The rows below fall into families. The same turns and mirrors carry the whole set onto itself and the rows of a family onto each other. For each named row, which other rows are in its family? Write them in the order they are listed.
These 32 rows form 4 families of 8 rows each.
femok: 178 -232 144 211 -20 -218 -148 -131 -37 165 411 68
zaz: 238 -116 185 67 94 164 80 -240 -123 -360 76 194
Kop: 123 -12 -261 -173 -329 63 69 165 7 -133 165 -8
Tagom: 139 -238 67 -81 -253 149 65 -86 12 -138 -263 162
boka: 274 -325 131 209 -28 -66 238 -206 -50 108 238 199
ribop: 103 117 -288 -29 -254 204 40 139 86 -80 -57 -66
fugi: -76 152 -179 72 -30 68 98 356 -64 30 -7 2
zabi: 48 311 -263 -68 60 -70 -25 113 -48 57 35 -146
nenot: 276 -131 59 59 -23 268 196 -311 -22 -219 -89 122
tego: -101 171 -72 135 224 -174 -168 198 -137 5 120 -22
falu: -24 -42 -116 -201 -320 145 25 55 -169 -118 55 -177
gok: 52 -256 89 -91 -183 281 117 -5 -60 -197 -144 155
baral: 236 -238 107 -37 -3 -34 130 -328 -242 -273 72 62
kofoz: 388 -86 178 33 18 62 186 -395 -92 62 227 7
taf: -17 -10 -34 -217 -242 224 18 223 -144 -118 37 -64
feg: 324 -15 246 210 105 69 291 -198 -94 100 245 149
Daz: 22 21 104 408 30 -128 -282 20 91 165 -3 91
labe: 247 -169 43 326 -76 -4 -2 -321 145 231 272 13
lofir: 200 -297 202 -106 18 74 195 -253 -218 -154 88 132
vavud: 91 -105 134 258 -99 38 -11 -164 16 252 461 -45
dezi: 402 -171 123 272 -57 -130 239 -185 -38 122 122 198
Nepo: 212 -111 99 280 -111 -179 -173 -163 -89 88 431 -68
rego: 76 1 44 181 94 -171 -344 -245 98 192 193 -57
moliz: -50 182 -150 73 -74 48 190 240 -68 148 -152 -46
Mutar: -57 146 -230 275 212 -140 -146 -63 99 83 -32 -15
depeb: 215 5 22 -237 -195 261 -76 -94 -22 -249 -81 -13
pul: -253 43 -156 72 257 -150 -129 -63 -23 1 -1 -7
lesu: -18 -79 18 374 125 -208 -264 54 78 120 148 137
Gogu: -154 193 -64 169 183 -104 -155 38 -207 -43 67 -159
segak: 232 -115 76 -119 -254 184 -99 14 76 -271 -46 217
Vaz: -133 -77 116 188 20 -62 -308 -105 162 258 112 48
geb: -14 153 -281 -97 58 -128 204 155 -28 67 -21 42

Which other rows belong to the same family as femok? boka, fugi, tego, gok, taf, lofir, lesu
Which other rows belong to the same family as Vaz? zaz, Kop, feg, vavud, pul, segak, geb
Which other rows belong to the same family as zabi? ribop, nenot, kofoz, labe, rego, Mutar, depeb

The rows below fall into families. The same turns and mirrors carry the whole set onto itself and the rows of a family onto each other. For each named row, which other rows are in its family? Write them in the order they are listed.
These 32 rows form 4 families of 8 rows each.
fisu: -132 76 31 315 103 -43 194 259 -210 -160 -217 -578 -278 26 -319 164 -146
 128 -124 -43 43 -278 -52 192 -370 128 -246 160 -85 201
pom: -102 -174 327 142 387 76 212 377 -206 -210 -204 -131 76 174 61 -156 -107
 -158 129 -268 130 -159 402 -124 -113 -1 -80 -221 50 206
sutup: -234 -29 -17 357 253 -314 500 308 223 -254 -264 -52 265 292 -132 24 -342
 -183 -116 20 33 -375 146 88 -87 208 -113 289 175 438
Vimaz: -44 -126 88 182 295 -218 273 100 -193 -45 -153 -93 -135 218 -355 297 107
 -66 -275 145 -122 -20 576 365 -97 -101 144 -37 53 418
Zat: -215 -482 -238 299 -91 -343 341 224 -384 -97 -150 -260 -159 51 183 308
 -305 -166 -313 140 -18 -329 141 304 181 79 -40 143 120 302
tive: -165 -140 334 274 355 -84 204 354 -40 188 -333 -314 214 311 47 -133 -100
 49 -1 -327 122 -313 263 -121 -39 -59 -108 -63 -97 301
nomo: -129 -117 4 -140 44 -6 229 433 -245 140 -183 -187 301 419 43 236 -125
 -21 -402 -99 -20 -516 385 71 -3 -214 83 206 401 286
silir: -90 -57 0 213 332 -398 363 382 132 -133 -194 -151 379 158 -230 -11 -289
 -48 -110 -22 -153 -278 222 101 77 278 -155 259 -15 622
tovir: -32 48 46 -204 -7 -247 -47 289 -439 10 -271 89 -59 -45 -57 106 -169 -96
 -270 135 98 -383 76 -23 18 -120 354 115 -38 6
pif: -330 -97 -76 187 352 -442 512 316 100 -247 -208 -164 239 258 -218 -30
 -249 -199 -204 -23 -89 -436 273 38 -161 301 -233 210 130 422
komir: -74 -212 -161 318 -132 -446 360 275 -436 -4 -200 -268 -253 173 111 318
 -352 -248 -382 97 13 -300 51 417 122 52 2 108 146 305
kovo: 89 -122 -73 53 87 -302 406 -128 -17 -180 -79 -206 -49 90 -223 174 86 -99
 -204 54 -115 -127 565 345 21 -8 56 205 38 435
barig: -88 -14 -47 313 134 -186 214 247 -233 -381 -142 -337 -188 105 -337 169
 -346 175 -91 -108 -109 -187 -109 77 -339 67 -277 -59 -192 111
ber: -104 -59 99 -120 -37 -196 294 413 -342 267 -332 -259 325 521 115 105
 -101 9 -253 -124 -37 -236 248 138 -141 -172 188 189 273 149
rele: 154 -144 192 -121 -147 -139 25 388 -376 -74 -235 20 -106 -126 -143 324
 -69 -165 -216 22 152 -205 68 -69 123 -217 146 -46 -111 153
livig: -166 -71 25 361 40 -65 135 433 -100 -282 -254 -339 -166 49 -334 320 -313
 150 -64 26 -111 -191 48 105 -415 47 -260 -18 -204 102
kef: -27 33 57 208 99 -350 415 244 205 -103 -157 -157 102 116 -290 -42 -168
 -235 -128 -23 -94 -309 388 181 -341 314 -294 283 47 412
nidom: -224 -50 68 241 55 -166 278 477 -279 -449 -89 -385 -234 87 -13 132 -178
 34 -259 -45 -125 -359 -157 239 -369 83 -301 -122 -199 322
faz: -119 -207 39 54 -51 -284 252 246 -431 -166 -115 -464 -219 214 143 371
 -299 -70 -424 294 -3 -150 -83 320 44 128 -57 -21 102 385
tovu: -125 -149 -332 260 -85 -331 370 234 -397 -86 -125 -390 -284 97 194 223
 -40 -244 -300 104 -15 -178 84 207 154 119 -236 139 136 284
mado: -122 -211 11 -99 99 -95 308 637 -110 26 78 -133 -7 36 67 -108 -427 35
 -138 -221 -32 -557 -18 95 20 270 -8 157 -146 -62
Gan: -136 -96 231 130 256 -88 335 213 -361 -154 -328 -106 271 128 154 -252
 -42 -1 -30 -376 143 -165 261 -48 -203 -28 -68 -216 -48 147
lopu: 3 -56 -90 -83 56 -44 427 469 -265 239 -204 -167 331 389 156 241 73 -54
 -301 -43 32 -412 332 77 42 -195 139 167 263 372
Vaka: -33 -157 291 109 358 -24 238 297 -155 -77 -213 -238 139 153 -5 -237 3 7
 115 -210 183 -293 319 -211 -258 115 -11 -229 61 181
dovol: 30 -255 -85 -8 137 -260 191 456 -276 214 -329 -272 254 438 91 40 82 76
 -304 -95 57 -315 456 -7 99 -342 -77 36 132 283
lemiz: 47 -215 -21 256 209 -221 206 92 -152 -133 -72 -8 -106 198 -330 89 100 79
 -249 174 -113 -85 531 355 -151 -174 135 -98 204 286
pulil: -19 -156 -68 24 70 39 414 645 -161 -31 -25 -49 -131 148 123 -137 -384
 -93 -175 -119 -106 -676 102 135 -63 221 13 121 -177 -56
puva: 82 -110 232 -220 85 -188 95 191 -319 -134 -38 9 -121 95 -58 405 -166
 -189 -234 111 121 -274 -29 -130 77 -181 155 80 -293 213
Laf: 11 -129 34 112 148 -448 159 229 -12 -43 -253 -39 -182 130 -292 75 108
 112 -233 45 -171 -225 611 308 -20 -40 138 -120 66 497
kugan: 215 -187 156 -91 -108 20 53 177 -385 -107 -256 -53 -77 10 -202 270 -192
 -182 -168 160 57 -256 8 -208 112 -143 164 5 -64 153
mun: -102 -136 46 -188 169 -216 310 602 -147 39 112 -77 -92 69 24 -139 -401
 -213 -261 30 5 -653 55 201 -154 107 -105 -44 -232 -17
pir: -198 1 -54 -111 202 -58 275 539 -304 21 -33 140 21 8 34 -225 -367 -105
 18 -97 -34 -343 -87 64 -26 110 79 143 -273 38

Which other rows belong to the same family as pif? Vimaz, komir, barig, rele, mado, lopu, Vaka
Which other rows belong to the same family as livig? pom, sutup, Zat, nomo, lemiz, pulil, kugan
Which other rows belong to the same family as kef? tive, tovir, kovo, nidom, faz, dovol, pir

The rows below fall into families. The same turns and mirrors carry the whole set onto itself and the rows of a family onto each other. For each named row, which other rows are in its family? Write them in the order they are listed.
These 18 rows form 3 families of 6 rows each.
vetet: 198 -121 469 -95 -197 -24 229 -13
Dusu: -11 -315 134 99 -318 -205 -98 -166
Nekun: -34 -59 401 66 -56 -117 -402 50
risim: 202 -277 183 166 14 -219 143 -206
Zov: 71 42 500 158 33 167 -212 11
vuma: 146 -51 -23 162 -236 165 -30 -235
Rozak: 57 270 -10 67 5 142 41 -76
rami: 220 95 412 41 -235 175 -171 -119
Vif: 246 -91 427 115 25 -192 259 21
tove: -72 240 -107 41 -46 -24 19 55
Lan: -25 141 -6 226 -15 93 17 -246
leg: 170 -239 234 47 11 -304 257 -13
dobu: 56 20 538 -9 -19 -30 -253 127
zusi: -98 232 56 24 -33 -96 221 131
nupa: 77 -268 163 290 -66 -323 -11 -141
lav: 76 64 81 -102 -263 -51 231 223
lag: -67 30 172 -26 -375 -199 -223 184
Kal: -159 -20 279 108 -102 -168 -278 238

Which other rows belong to the same family as Kal? Zov, Vif, Lan, zusi, nupa
Which other rows belong to the same family as rami? vetet, Dusu, vuma, lav, lag

The rows below fall into families. The same turns and mirrors carry the whole set onto itself and the rows of a family onto each other. For each named row, which other rows are in its family? Write them in the order they are listed.
These 30 rows form 5 families of 6 rows each.
tupa: -392 -313 -82 577 45 -19 63 -279 98 -267 -187 448 304 7 371 -91 245 39
 352 -40 -80 103 -9
biz: -296 -146 -84 226 30 -130 -163 -267 6 18 101 -13 277 431 169 143 248 260
 -166 165 79 107 391
vuvet: -312 -111 20 265 403 187 -130 -727 -166 -397 -289 267 271 47 224 238
 -132 -132 289 235 -208 -72 188
nuni: -496 -410 -144 553 70 101 80 -283 73 -269 -127 397 267 35 344 122 307
 249 164 -56 -77 3 -1
pigaz: 112 11 44 328 198 -37 26 -466 -280 -237 -31 -209 153 256 57 280 -144 -29
 142 -113 61 45 228
novem: -399 -390 -214 466 -100 44 91 -312 20 -228 -185 427 87 48 348 -49 326
 221 271 79 -76 51 207
ramul: -478 99 -270 -33 193 -125 -200 -850 77 -93 199 30 90 141 381 55 71 -110
 81 228 -157 -44 148
Sinel: -300 -232 -94 191 195 22 -227 -199 13 35 195 -4 261 356 330 197 274 327
 -65 172 71 254 181
pirar: -375 -126 -64 264 491 124 -94 -825 -169 -306 -235 130 357 61 234 146 11
 -229 228 189 -352 -5 81
nizuf: -336 -306 31 201 281 200 -134 -708 -115 -392 -218 211 409 -15 191 198 29
 -146 244 240 -284 -134 1
ses: -150 55 -228 432 8 -281 185 -460 32 -68 179 163 -94 -1 476 46 -28 -72
 293 -152 134 -159 112
Zogoz: -334 -149 22 288 393 293 -150 -676 -186 -466 -289 315 259 4 290 146 -46
 -96 315 245 -154 44 117
Tilod: -475 -252 -58 126 268 307 -212 -638 -252 -301 -218 142 276 -12 254 89
 -38 -171 273 224 -320 -11 192
Takez: -89 -166 201 347 241 42 81 -394 -166 -180 -76 -278 349 163 58 176 -52
 -79 113 -124 113 84 335
zipog: -19 12 86 395 258 56 34 -501 -315 -306 -36 -228 257 200 84 269 -120 -50
 68 -157 72 70 154
Sese: -163 -82 -271 474 21 -349 205 -502 71 4 166 170 61 -27 511 -118 99 -85
 283 -98 73 4 7
luv: -482 23 -324 14 341 -86 -95 -662 84 2 231 186 9 207 450 219 27 2 134 413
 -51 -87 206
rit: -333 10 -221 -49 308 -184 -158 -700 21 78 193 89 -10 76 537 135 220 -10
 160 323 -163 -99 109
lome: -275 -226 -61 178 162 -4 -116 -63 -41 -37 71 -41 368 391 78 200 369 225
 9 156 -13 189 172
Vodi: -161 -79 -132 409 42 -220 311 -639 153 -240 101 58 -40 -59 360 -75 114
 -72 366 -197 91 -47 101
pugo: -348 -154 -120 148 136 60 -119 -100 -19 -130 139 87 214 480 123 282 209
 332 14 206 47 155 246
zabe: -443 -73 -103 157 151 -37 -124 -122 -104 -62 231 66 201 448 185 228 198
 347 -32 214 -45 140 299
gup: -390 20 -311 28 242 -186 -64 -716 -2 -66 354 183 -2 171 463 119 -18 -28
 159 433 -69 -32 170
zasu: -424 -236 -74 524 -24 85 16 -182 32 -350 -215 538 220 76 308 67 152 167
 321 -29 -41 -37 86
Fise: 106 -167 188 400 189 -104 -16 -514 -212 -217 33 -211 393 225 84 166 -162
 -30 146 -84 -76 102 169
tuzeg: -122 -3 -89 484 78 -388 251 -585 -9 -46 152 78 -18 -23 450 11 76 21 292
 -227 -116 -123 125
Guto: -100 34 -172 453 -1 -315 286 -519 -29 -136 148 99 -6 -41 387 72 6 -102
 222 -110 167 -207 71
Gir: -452 -242 -13 469 27 58 22 -108 21 -298 -178 504 190 58 334 86 323 206
 270 50 -29 -25 142
dufis: 122 -53 33 313 215 -140 27 -391 -231 -129 -9 -295 329 277 61 168 89 -93
 54 -88 53 88 130
Vipef: -538 -68 -353 49 431 -112 -91 -706 -1 25 182 92 147 168 423 138 139 -40
 113 368 -237 -3 142

Which other rows belong to the same family as Zogoz? zipog, zabe, gup, Guto, Gir
Which other rows belong to the same family as ramul? biz, novem, Tilod, Takez, Vodi
Which other rows belong to the same family as nizuf? nuni, Sinel, rit, Fise, tuzeg

The rows below fall into families. The same turns and mirrors carry the whole set onto itself and the rows of a family onto each other. For each named row, which other rows are in its family? Write them in the order they are listed.
These 20 rows form 4 families of 5 rows each.
mamuk: 186 -70 -32 21 -146 208 -190 65 -161 -154 -137 -135 163 -149 209 -160 41
gona: 201 197 -37 -52 -21 80 -12 -15 -175 271 107 48 158 -200 113 193 140
zuza: -282 -11 236 -58 173 61 47 82 339 32 36 112 -405 160 -38 1 -65
rog: -95 255 -250 -70 -94 17 -7 -379 111 51 271 63 -152 92 -118 -58 38
gole: -32 -90 130 -114 -117 -242 -60 8 256 -184 -298 -72 137 109 220 213 -153
rimim: -285 -225 236 142 -43 -236 105 45 289 -182 -34 -59 180 60 -28 246 22
sisut: 16 178 -161 30 32 172 -30 -245 27 6 358 269 -190 102 -148 -62 -49
suge: 95 156 -34 -26 141 121 162 -19 -186 337 -40 -66 203 -77 -70 123 131
nafi: 67 -28 -88 248 217 124 20 50 -195 86 104 179 174 -296 23 -20 112
simo: -401 46 109 116 68 186 -43 149 286 -30 -58 -4 -315 145 -209 1 -34
kaba: 231 -243 158 121 -198 137 -42 59 63 -95 -246 -62 278 37 89 -9 195
Parav: -196 -83 87 -164 -14 -156 100 -51 391 -221 -316 -5 79 -147 103 168 -185
ronul: 42 -187 -37 271 -304 -49 -12 -22 43 -125 -140 8 105 -181 346 74 166
mur: -330 26 328 23 37 37 -87 150 183 -198 -3 -84 -150 191 -248 -70 -173
repov: -126 241 5 -141 -22 -24 -20 -345 25 31 197 66 -347 161 59 -165 -61
baviz: 142 118 -29 -44 330 120 -44 -112 -262 215 16 87 128 64 -62 117 -12
Gif: -390 -75 235 121 -50 -15 248 -24 184 -80 227 -50 -299 51 -89 -224 24
pinis: 105 -161 -25 71 -160 264 0 -38 65 -182 -261 -78 260 -39 164 -254 168
Duno: -200 -175 296 -187 -162 -46 120 -58 331 -351 -108 -29 77 -73 90 74 -162
dafe: -109 82 -86 78 216 -50 254 -313 30 135 261 280 -128 131 137 -52 38

Which other rows belong to the same family as Duno? gona, zuza, sisut, kaba
Which other rows belong to the same family as pinis? rog, suge, simo, Parav
Which other rows belong to the same family as ronul? rimim, nafi, Gif, dafe

The rows below fall into families. The same turns and mirrors carry the whole set onto itself and the rows of a family onto each other. For each named row, which other rows are in its family? Write them in the order they are listed.
These 30 rows form 5 families of 6 rows each.
Zez: -219 -174 -40 388 5 145 -79 -257 -14 -44 226 -144 8 80
tisi: -66 -250 -255 -234 -79 -156 -65 123 189 -65 50 26 -170 85
pesiv: 236 173 197 95 -83 -6 -49 20 -67 201 248 -141 268 -68
zus: -294 -207 -24 250 -118 225 -105 -90 -30 -40 110 -5 81 338
teb: 1 -43 -95 378 266 -102 166 -225 46 -172 -167 16 -49 -155
ruzol: -204 -181 -105 380 -54 -9 -82 -89 -7 -109 335 -172 -41 73
sal: 140 207 -7 -251 -79 -151 -69 261 -66 -48 -107 104 -97 -130
fazos: 106 228 96 -212 20 179 -49 -68 -83 103 -335 156 53 -70
vak: 200 159 188 -4 -153 -23 -70 163 -77 179 207 -68 288 66
rogi: -88 -97 -68 96 14 -87 109 162 37 -222 -297 254 6 247
palib: 214 251 18 -28 110 -46 -29 -121 -55 40 -84 -30 -94 -383
pifev: -246 -208 -108 287 -122 -22 -95 61 -14 -128 310 -99 -43 199
neme: -265 -193 -10 328 -20 262 -86 -244 -9 -12 134 -71 74 204
muv: 8 -184 -215 16 159 -50 -18 -333 190 27 87 -136 -174 -219
Bulur: -40 -189 -137 -22 151 187 -17 -450 172 125 -109 -51 -70 -97
buso: 160 239 74 -77 99 139 -29 -226 -75 112 -248 58 1 -273
nomuz: 228 156 179 38 -103 -48 -64 124 -68 172 254 -99 259 -21
Viv: -100 -86 -12 166 112 101 114 -70 21 -127 -392 251 67 218
Nezot: 206 156 234 29 -99 119 -56 5 -82 243 123 -58 338 44
dotim: 206 240 -23 -130 25 -214 -50 110 -51 -50 -13 -16 -140 -334
fas: 93 203 43 -291 -87 37 -72 155 -88 26 -274 194 5 -10
fefim: -52 -52 -34 309 238 92 144 -269 30 -101 -330 146 41 -2
tepo: 15 -59 -166 308 175 -295 133 31 63 -261 -50 31 -129 -109
pozop: -124 -258 -156 -282 -70 73 -69 23 162 16 -153 117 -62 223
pugi: -280 -208 -53 211 -166 92 -104 57 -25 -101 198 -9 27 317
ridol: 182 144 217 -7 -137 75 -68 98 -86 210 150 -47 316 96
Lenol: -43 -82 -151 178 49 -278 107 220 54 -292 -103 146 -85 101
nur: 231 162 222 85 -54 73 -54 -46 -74 243 183 -114 304 -32
pegek: -3 -206 -276 -85 35 -226 -46 -31 198 -59 151 -114 -234 -145
fina: -119 -223 -132 -193 42 250 -41 -268 151 123 -214 81 -8 148

Which other rows belong to the same family as fazos? sal, palib, buso, dotim, fas
Which other rows belong to the same family as muv? tisi, Bulur, pozop, pegek, fina
Which other rows belong to the same family as rogi? teb, Viv, fefim, tepo, Lenol

